Each named move below is a turn or a mirror, shown by a few rows before and after it. Which moves, in which order, take the first row of each later pair to the second? The first pair is answered.
R (before |-> after):
.17 -.11 -.18 -.12 .04 -.21 .07 .24 .09 -.22 .06 .12 .08 -.29 .07 -.07
 .16 .15 -.13 -.35 -.07 .13 -.15 -.21 -.19 .09 .02 -.12 |-> .13 -.15 -.03 -.07 -.09 -.12 .04 .31 .21 -.25 .05 .16 .09 -.08 .16 -.20
 .20 .11 .04 -.02 -.08 .05 -.20 -.08 -.27 -.11 -.04 -.07
-.11 .21 .21 -.22 .07 -.14 .00 -.25 -.04 .21 .09 -.09 .08 -.12 .10 -.06
 -.06 -.22 .18 -.17 -.07 .11 .17 -.11 .27 .13 .28 -.21 |-> -.10 .15 .30 -.12 .00 -.11 -.08 -.22 .10 .19 .06 -.02 .16 .07 .25 -.23
 .02 -.19 .33 .16 -.10 .03 .10 -.03 .18 -.07 .24 -.12
-.45 -.30 -.09 .16 .06 .17 .22 .15 .14 -.21 -.03 .31 .11 .20 .18 -.15
 .45 .44 -.23 -.05 .27 .29 -.10 -.28 -.44 -.33 -.23 -.14 |-> -.46 -.17 -.20 .08 .17 .11 .19 .10 .01 -.18 -.07 .22 .06 -.03 .12 -.05
 .36 .46 -.42 -.37 .31 .40 -.03 -.39 -.29 -.09 -.19 -.22
H (before |-> after):
-.14 -.17 .00 .08 -.08 .14 .29 .01 .03 .08 .06 .11 -.07 .13 .15 .12 .00
 -.04 .10 -.02 -.01 -.04 -.02 .16 .08 -.17 -.11 -.11 |-> -.16 -.07 .07 .02 -.05 .16 .29 -.01 .03 .17 .02 .10 -.01 .15 .18 .12
 -.02 -.04 .11 .03 -.05 -.05 .01 .11 .09 -.19 -.07 -.04
.00 .20 .09 -.03 .14 .01 -.02 -.21 -.26 -.01 -.20 -.03 .11 -.13 .27 -.09
 .15 -.14 -.02 -.19 .00 .13 -.02 -.57 .02 -.13 -.01 .11 |-> .02 .08 -.17 .12 .04 .08 .03 -.05 -.28 -.10 -.19 -.05 .05 -.18 .18 .06
 .21 .01 -.21 -.21 .04 .14 -.04 -.53 -.07 -.22 -.15 .12
.06 -.23 .04 .18 -.02 -.04 .08 .13 .02 -.08 .07 -.14 .16 .01 .08 .04 .06
 .27 .04 .17 .02 -.18 -.10 .19 .05 -.11 -.03 -.07 |-> .04 -.14 .27 .13 .02 -.09 .04 .00 .02 .02 .09 -.13 .10 .05 .17 -.07 .02
 .17 .17 .17 -.02 -.14 -.05 .20 .10 -.05 .09 -.08
M (before |-> after):
.01 -.19 .05 -.12 -.22 -.23 .08 -.21 -.13 .05 .06 .16 .28 .00 .00 -.09
 -.11 -.15 .15 .13 -.13 -.14 .08 -.04 -.08 -.10 .00 .07 |-> .08 -.19 -.23 -.13 -.27 -.11 .20 -.04 -.27 .01 .03 .12 .18 -.12 -.19 .14
 -.12 -.01 -.16 -.18 .02 -.08 .08 -.05 -.11 .08 -.08 .05
.00 -.07 -.13 .19 -.03 .23 .08 -.20 .13 .00 -.05 -.11 .12 -.07 -.05 -.01
 -.07 -.25 -.23 .14 -.03 -.07 -.12 -.24 -.18 .00 .23 .07 |-> .03 -.01 -.06 .15 .00 .25 .08 -.23 .14 -.03 -.08 -.08 .14 -.01 -.02 -.04
 -.07 -.23 -.21 .14 -.07 -.04 -.13 -.18 -.15 .00 .21 .11
.18 .12 .17 -.22 .16 -.11 .00 -.12 .10 .13 -.02 -.27 .20 .00 -.34 .11
 .28 -.09 -.53 -.26 -.24 -.11 .14 -.27 .00 .22 -.18 .22 |-> .11 .07 .41 -.15 .12 -.22 -.04 -.21 .16 .20 .04 -.21 .21 .11 -.13 -.09
 .28 -.14 -.27 -.05 -.34 -.16 .15 -.24 .06 .10 -.07 .29
-.09 .03 .13 -.04 -.02 -.22 -.10 -.19 .03 .09 .19 -.02 .02 -.07 -.04 .04
 -.05 .05 .04 -.06 -.16 -.02 .04 -.05 .19 -.07 .07 -.07 |-> -.04 .01 .02 .00 -.05 -.15 -.04 -.14 -.01 .07 .13 -.04 -.03 -.15 -.13
 .16 -.05 .12 -.09 -.21 -.07 .03 .00 -.06 .17 .04 .00 -.05
Y (before |-> after):
.28 .14 .01 .06 -.09 .09 .16 .20 .13 .21 -.03 -.12 -.22 -.19 .02 .04
 -.09 -.06 -.05 -.09 .15 -.02 .17 .02 .01 -.06 -.11 .13 |-> .30 .08 -.01 .07 -.16 -.05 .15 .17 .15 .20 .14 -.15 -.18 -.16 -.01 .15
 -.12 -.03 -.06 -.04 .02 -.07 .16 -.02 .03 -.19 -.11 .04
-.10 .55 .02 -.15 .02 -.06 -.10 -.32 -.11 .29 .19 -.12 -.12 -.24 .02 .06
 -.16 .05 -.01 -.47 -.17 .12 -.21 -.26 .02 .38 .16 -.34 |-> .12 .40 .09 .09 -.16 .32 -.01 -.01 .04 .17 -.25 .03 -.43 .16 .18 -.14
 -.13 -.13 .33 .04 .07 -.05 -.35 .34 -.21 .30 .18 -.01
-.08 .00 .16 -.01 .06 .03 -.02 .01 .06 -.03 -.05 .08 .13 .10 .06 -.24
 .13 .16 .08 .13 .06 .04 -.01 .02 -.07 -.13 -.11 .06 |-> -.09 .01 .10 -.02 .01 -.09 .00 -.06 .07 -.04 .07 .05 .20 .01 .08 -.12
 .12 .20 .05 .09 -.07 .07 .01 -.12 -.06 -.15 -.10 -.09
.00 .02 .06 -.03 .00 -.02 -.05 -.02 -.07 .05 -.02 -.04 .04 .01 .09 -.10
 -.06 -.16 .03 .10 .02 -.02 .04 .04 .02 .02 .04 .07 |-> .00 .00 .07 .00 .00 -.11 -.05 -.02 -.05 .10 .07 -.06 .03 .00 .02 -.09
 -.02 -.16 .05 .02 .01 -.03 .11 -.02 .09 .05 .06 .00

Each pair is 2 to 3 moves apart.
.22 -.10 -.11 .24 -.12 -.13 .14 .20 -.05 .00 -.08 -.06 .03 .10 -.05 .25
 .03 -.03 .07 .21 -.02 -.31 -.13 .09 -.11 -.08 -.18 .01 |-> .04 .05 .39 -.02 .08 -.27 .08 -.12 -.02 .14 -.04 .06 .20 .08 .14 -.07
 .05 -.11 .24 .18 -.12 -.15 -.09 -.08 .06 .03 .00 -.04 : H, Y, R
.33 -.10 -.12 .05 -.05 .03 .06 -.09 -.02 .09 -.14 -.01 -.21 -.02 .21 .00
 -.06 -.31 .13 -.07 .01 -.02 .22 .18 -.19 .24 .21 .28 |-> .17 -.15 .03 .03 -.12 -.08 .01 -.09 .12 .07 -.05 .03 -.09 .12 .31 -.18
 .04 -.27 .30 .15 -.15 -.04 .20 .13 -.27 .01 .20 .22 : Y, Y, R
.21 -.22 .12 .06 -.15 -.07 -.03 .44 .26 -.22 -.12 .12 -.18 .23 -.07 .06
 .10 -.09 .25 .28 .02 -.25 -.09 .54 .07 -.06 -.08 .24 |-> .29 -.12 -.29 .02 -.11 -.04 .00 .43 .01 -.21 -.16 .01 -.27 -.12 -.34 .41
 -.02 -.02 -.20 -.24 .22 -.11 .03 .47 .20 .28 -.13 .16 : M, R
.07 -.09 .41 .09 -.25 .14 .14 .04 .37 -.05 -.05 .01 .02 .21 .27 -.53 .27
 .01 .22 .29 -.18 -.12 -.01 .20 -.24 -.46 .23 .23 |-> .20 .07 -.23 -.03 -.06 .10 .21 -.01 -.12 -.06 .02 -.24 -.10 -.50 -.19
 .15 .10 .18 -.53 -.74 .03 .12 .10 -.15 -.04 .08 .10 -.02 : H, R
-.26 .15 .44 -.30 .21 .09 .07 -.24 .05 .04 -.25 -.05 .10 .13 .24 -.43
 .13 -.04 .37 .01 .06 .46 .26 .18 -.15 .12 .04 .11 |-> .03 .05 .23 -.10 .09 .32 .09 .06 -.02 .00 -.41 -.10 -.28 .11 .12 -.21
 -.11 -.17 .38 .07 .26 .18 .21 .50 -.12 .34 .12 .29 : Y, R, Y
.10 .17 -.10 -.13 .13 .05 .00 .17 -.05 .06 .02 -.14 .07 .04 -.13 -.01
 .22 .36 -.31 -.41 .24 .09 -.02 -.24 .02 .09 -.03 .06 |-> .23 .13 -.22 .05 .04 .18 .05 .33 -.05 .05 -.10 -.20 -.19 .02 -.18 .13
 .13 .24 -.25 -.32 .31 -.02 -.02 -.02 .00 .12 .01 .17 : Y, R
